The rows of D fall into several groups, which share some directions, and each row is roughly a mix of its group's hidden directions.
D:
[[  6  20 -47  -7 -28  -8  39 -32 -36  22 -29 -15]
 [ 24  40   1  72  27   2  10  -3 -15  16 -12 -13]
 [-47   3  -2 -38  21  37  10  27 -26  33 -23  19]
 [ -5   0 -34  70   5  23  10  12  41   8  20  -2]
 [-17  14  60 -26  17  22 -22   8  13 -10 -41 -30]
 [ 12   8   4  77   8  23  25   0  37  15  -2   5]
 [ 23  59  -5  14  33 -11 -12  48  18 -23 -16  -6]
 [-12 -16 -49 -40  18 -26  -6  16  53  12   9 -15]
 [ -6  18  83   3  10   0  -5  19  17 -12 -21  21]
 [-25 -56  13   7 -13  17   1 -32 -42  41   6  -1]
 [-18 -12   2 -81   3  -8 -22 -10 -26 -18 -17  -7]
 [ 34 -34   3   8  39  25   3  45  12 -41 -21  13]
 [-19 -43 -16 -74 -15  -2 -10   3  23  -1  13   5]
 [ -2  23  73  11   0  -8 -43  13   0  18   0  23]
 [  3  23  20  23  25  29   3  24 -59  19  38 -15]
 [ 39  14 -10  44  -6 -48  -3 -31  34 -13  26   2]
 [ 36  21   4   4 -12 -22 -18  28 -59   0 -37  27]
 [-29 -17  36  44 -24  55  22 -11   6  -8 -14 -14]
 [ -5 -25 -76 -20  -6 -13  33  22  -6   3 -10 -15]
 [  8  24 -40 -33  26 -62 -24   5 -13  13  13  10]
 [ 39   8 -10 -10 -10 -18  -1  46 -53   8 -38  18]
 [  2 -57 -48 -45  18 -11  -7   6   7 -20  14 -15]
 [ -5  -8  -1 -73  -8 -29 -19 -12 -43 -19  -4  -1]
 [  4 -15  47 -23  -5  37  11  36  33  -8 -14 -43]
 [-23 -36  -3 -71 -38   1  -4   8   4 -10  20  11]
 [-25 -63   6 -14 -35  14   3 -21 -44  22   7   5]
 [-16  -9  42  32 -21  66  16  -5   4  -8 -25  -9]
 [ 51  57 -11   4  27  -6   6   7  42 -18  -7  -3]
 [ 15  20   9  72  15  -1   7  -4 -29  39 -17 -13]
 [ -5   0 -52  29  14 -44  16 -15 -31   2  10  42]
 [-13 -13  14   2  40   0  28  14 -37 -37 -53  20]
 [ 26  14 -11  51   1 -17 -26   2 -34  14 -46  31]
 [ 48  15 -34  -4  28 -62 -19   4 -10  -9   7  10]
 [ 20  58  38  52 -13   9  18 -18  -5   1  -9  12]
 [-12  20 -22 -19 -34 -40  17 -33 -37  40 -21  -7]
 [-10 -56 -42 -21  25 -39 -12  24   8  10   0 -25]
 [ 34  16   0  24  -5 -24 -39  21 -52 -12 -20  35]
 [-61   4  15 -27  -3  51   0   7 -24  24 -23   2]
 [ 19  50  -7   0  41 -11 -17  34  38 -32 -18  -3]
 [  0  17  86  14   5  -3 -12  11  19  -4  12  18]
 [ 14 -10  35   3  28  16 -43  38   4 -50   4  25]
 [-15 -50  13 -21 -47   7  16 -28 -30  31  23   6]
 [ -1   3  28  52  10   7 -21  33  37 -15  44  17]
 [-27 -28 -24 -34 -53 -19  -5   2  29 -23 -28  20]
 [-20 -25  42  34 -15  56  16   8   0 -11 -21 -28]
 [-40 -22   1 -24   8  10  18 -34  50  -5  38 -28]
 [ 22  33  -4 -16 -41  18 -45 -20  23  30  33 -15]
 [ 26  53  53  31  -8  17   3 -22   2  -3 -24  21]
 [-15  19  82   2   1  -6 -26 -14  17  15  10  11]
 [ 31  25  22   6 -11 -10 -29  38 -46  24 -32  24]
 [ 27  64  -7  18  23 -21  -1  35  34 -16 -13  -6]
 [ 10  29  -5  35  36  29   6  18 -42  33  31 -22]
 [ 35  13  -4  15 -10 -23  -2  57 -42  -1 -30  28]
 [ 36  20  -7 -33 -17  13 -38 -39  17  21  44   6]
 [ 23  66  41  37  14  24   9 -11  -3   3   3   8]
 [ -1   9  86   6   9  -6  -8 -22  15  17 -11  12]
 [ 36  13 -36 -14   6 -66 -19   1   2  -6   7  34]
 [-51 -19  36  12  23  -3  25  10 -11 -29 -49   0]
 [-12 -55  13 -16 -37  15  15 -38 -35  20  24   5]
 [ 13  63  46  25 -12  32  11 -11 -13 -12   5  19]
 [ 31  24  -8  65   3 -14  19  17 -36  25  -3 -20]
 [-25 -27  12 -11  13   4  47 -25  54 -20  24 -22]
 [ 22  17 -37 -29  23 -66 -23  -2  -3   6  18  16]
 [ 10   1  56 -25 -22  30 -14  10  36 -18 -17 -40]
 [-45 -16   2 -36  13  43 -10  25 -36  33 -16   7]
 [-40  -2 -15   0   1  15  38 -50  43 -20  14 -24]
 [-14   4 -35  44   0 -10  -4 -37 -44   7   2  47]
 [ 10 -13 -71 -15 -14 -11  46  16 -20   0 -13 -14]
 [-14 -23  -8 -79   4 -20  -8  -7 -24 -24 -13  -7]
 [-14   8  81   5  14   9 -20  -1  31  19  -5  10]
 [-13 -10  17 -82   1 -17 -12   2 -25 -21 -16  -3]
 [-18 -58  10 -17 -28  22  -5 -25 -38  40  -2   6]
 [ 15  42  53  17 -16  44  -1 -13 -30  11 -10  22]
 [-24  -2  38  11  43   8  23  -2 -16 -33 -55  11]
 [  7   8  -4  80  11  29   0   0  36  12   7   6]
 [ -6 -16  14 -75 -24   3 -10 -10  40  -6   0  21]
 [  8  21   5  -3 -47  16 -40 -39  29  23  37  -9]
 [-13  47  61  22 -15  -1   0   3  -3 -40  -5  23]
 [  4 -28 -50 -31  39 -17  -3  21  14 -28  29 -24]
 [  5   8  52 -19  -3  31  -7  27  54  11 -15 -29]
 [-38 -11  -1 -36   4  46  -6  36 -37  29 -22   1]
 [ 45  21   2  32  -7 -41  -4 -38  35 -27  17  -1]
 [ 23  30  19  27  49   9   2  27 -40   2  34 -22]
 [ -1  40  34  46  31  11   6  15 -37  20  28 -13]
 [  5 -19 -54 -38  -9  -4  51  26 -10   4 -14 -22]
 [ 45  15  -3  52 -13 -42   2 -16  34 -23  10  -7]
 [ 22  60  -1  21  22 -23  -8  44  23 -23 -23  -3]
 [  6  12  53 -27 -10  45  -3  16  33  -8 -21 -36]
 [ 55   7  -1  34 -25 -24  -2 -23  41 -19  29 -10]
 [ 41  24 -29 -15  24 -63 -27  -7  -5  -7   7  16]
 [-14  -8  47  14 -37  59   9 -18  26  -8  -6 -15]
 [-19 -36  17  19  15   7  33  24 -33 -41 -45   0]
 [-14   9   3 -74 -12 -15 -23  -9 -42 -20 -14  -2]
 [ 46  18  -7  35  -8 -12 -33  12 -53   8 -15  27]
 [ 28  15 -43 -41   6 -60 -16   8  -2   1  21  11]
 [ 14 -12 -72  -5 -16  -6  46  24 -13  -2  10 -16]
 [ 13  -7  38  15  29  34 -49  38  19 -20  14  16]
 [-10 -25  14 -69 -21   7  -5 -27  38 -12   8  20]
 [-13 -18 -69 -15   9  26  22  18  12 -39  -3 -17]
 [-36 -22  27  21 -26  66  24  -1  -6   0  -8 -19]
 [ -2  -4 -69  -7 -16 -10  50  19 -10 -25  -5 -12]
 [ -3  -7   3 -79  -1  -7 -24   1 -39 -23 -11  -4]
 [ 53   1  -8  36  -2 -49   9  -6  33 -27  20 -12]
 [-10  37  11   3  31  27 -13  53 -39  19  26 -13]
 [ 57  -4   6  37   7 -38   5 -14  29 -34  16 -19]
 [ 30  -5  -9  -8  -4 -34  13 -53 -50 -13 -34   9]
 [ -4  11 -35  45  -5 -29   0 -47 -35 -13   6  33]
 [ -7  -7 -49  33  18 -36   7 -13 -46   2   5  39]
 [ 12  56   0  13  25 -17 -15  38  33 -34 -27   2]
 [-48  -8  10 -24   1  53  -2  30 -27  30 -24   1]
 [ 25  60  43  29 -12  16  -4   2  -1  12 -36  18]
 [ -9   7  53 -44 -14  37 -13  -9  46   4  -6  -9]
 [-16 -43  21 -31 -43  17   8 -23 -29  39  18   9]
 [-36 -53  21 -17 -29  16   4 -33 -28  27  19   8]
 [-40   2  -4 -14  -7  20  29 -40  43  -1  37 -32]
 [ 23  38 -20 -28 -15  -5 -24 -38  24  26  48   1]
 [  5  21   3  76  13  12   8  -1 -46  11  -8 -10]
 [ -5  21  -1 -53 -30 -30  26 -25 -44   5 -23  -9]
 [  6  11  62   3   8  49  -9   3  38   5 -24 -18]
 [ 28  19  -7  71  22  -8  10   0 -24  29 -18 -19]
 [-22 -10   8  22  54  -8  35   1 -37 -29 -38  10]
 [-14 -15  51 -15 -14  46  -9  14  29   5  -3 -47]
 [-30 -19  43  23 -23  62  15  -2  14   0 -11 -22]
 [ 24 -13 -71 -18 -10  22  28   3 -21   0  17 -28]
 [-55   8  -8 -33  13  36   7  24 -37  30 -21   5]
 [-13 -42 -59 -48   0 -12  -6  22  16   1  13 -14]
 [ -5  51  14  19  33  35  -6  36 -36   1  29  -8]
 [-33 -22  40  35 -20  60  11 -12  12   8  -7  -5]]

Here is one row of each group, with its name. Which group are the others in?
[ 21  55  50  35 -16  21   7 -15  -9   9 -18  19] | <56>
[-32 -25  -1 -17  23  27   9 -16  51 -42  28 -18] | <86>
[  2 -11 -43  40  13 -19  14 -22 -43  -2   5  48] | <95>

[ 30  19  -1  68  -9   4  18  -4 -44  22 -14  -9] | <56>
[-16   8  58 -39  -1  10 -16   9  50   1 -18 -22] | <95>
[-48  -3  -6 -33   0  24 -20  33 -24  46 -20  22] | <95>
[ 19  52 -15  21  32 -20  -4  29  33 -40 -14  -6] | <56>
[-21  42 -31   1 -35  -8   4 -34 -30  38 -30  -8] | <86>
[  9  30 -30 -20  20 -68 -29  -9   2  12   8  24] | <95>
[ 23  35 -37 -24  17 -61 -16  -4  13  13  24   9] | <95>
[  6   9  87  -4   6 -20 -13   8   1   5 -11  22] | <86>
[ -9  28  38  12  39  16 -15  18 -15  62  10 -10] | <56>
[ -6  27  42  19  14   3  13  23 -43  22  52 -14] | <56>
[-19 -69  19  14   2  -9  32  21  -8 -39 -12 -11] | <95>
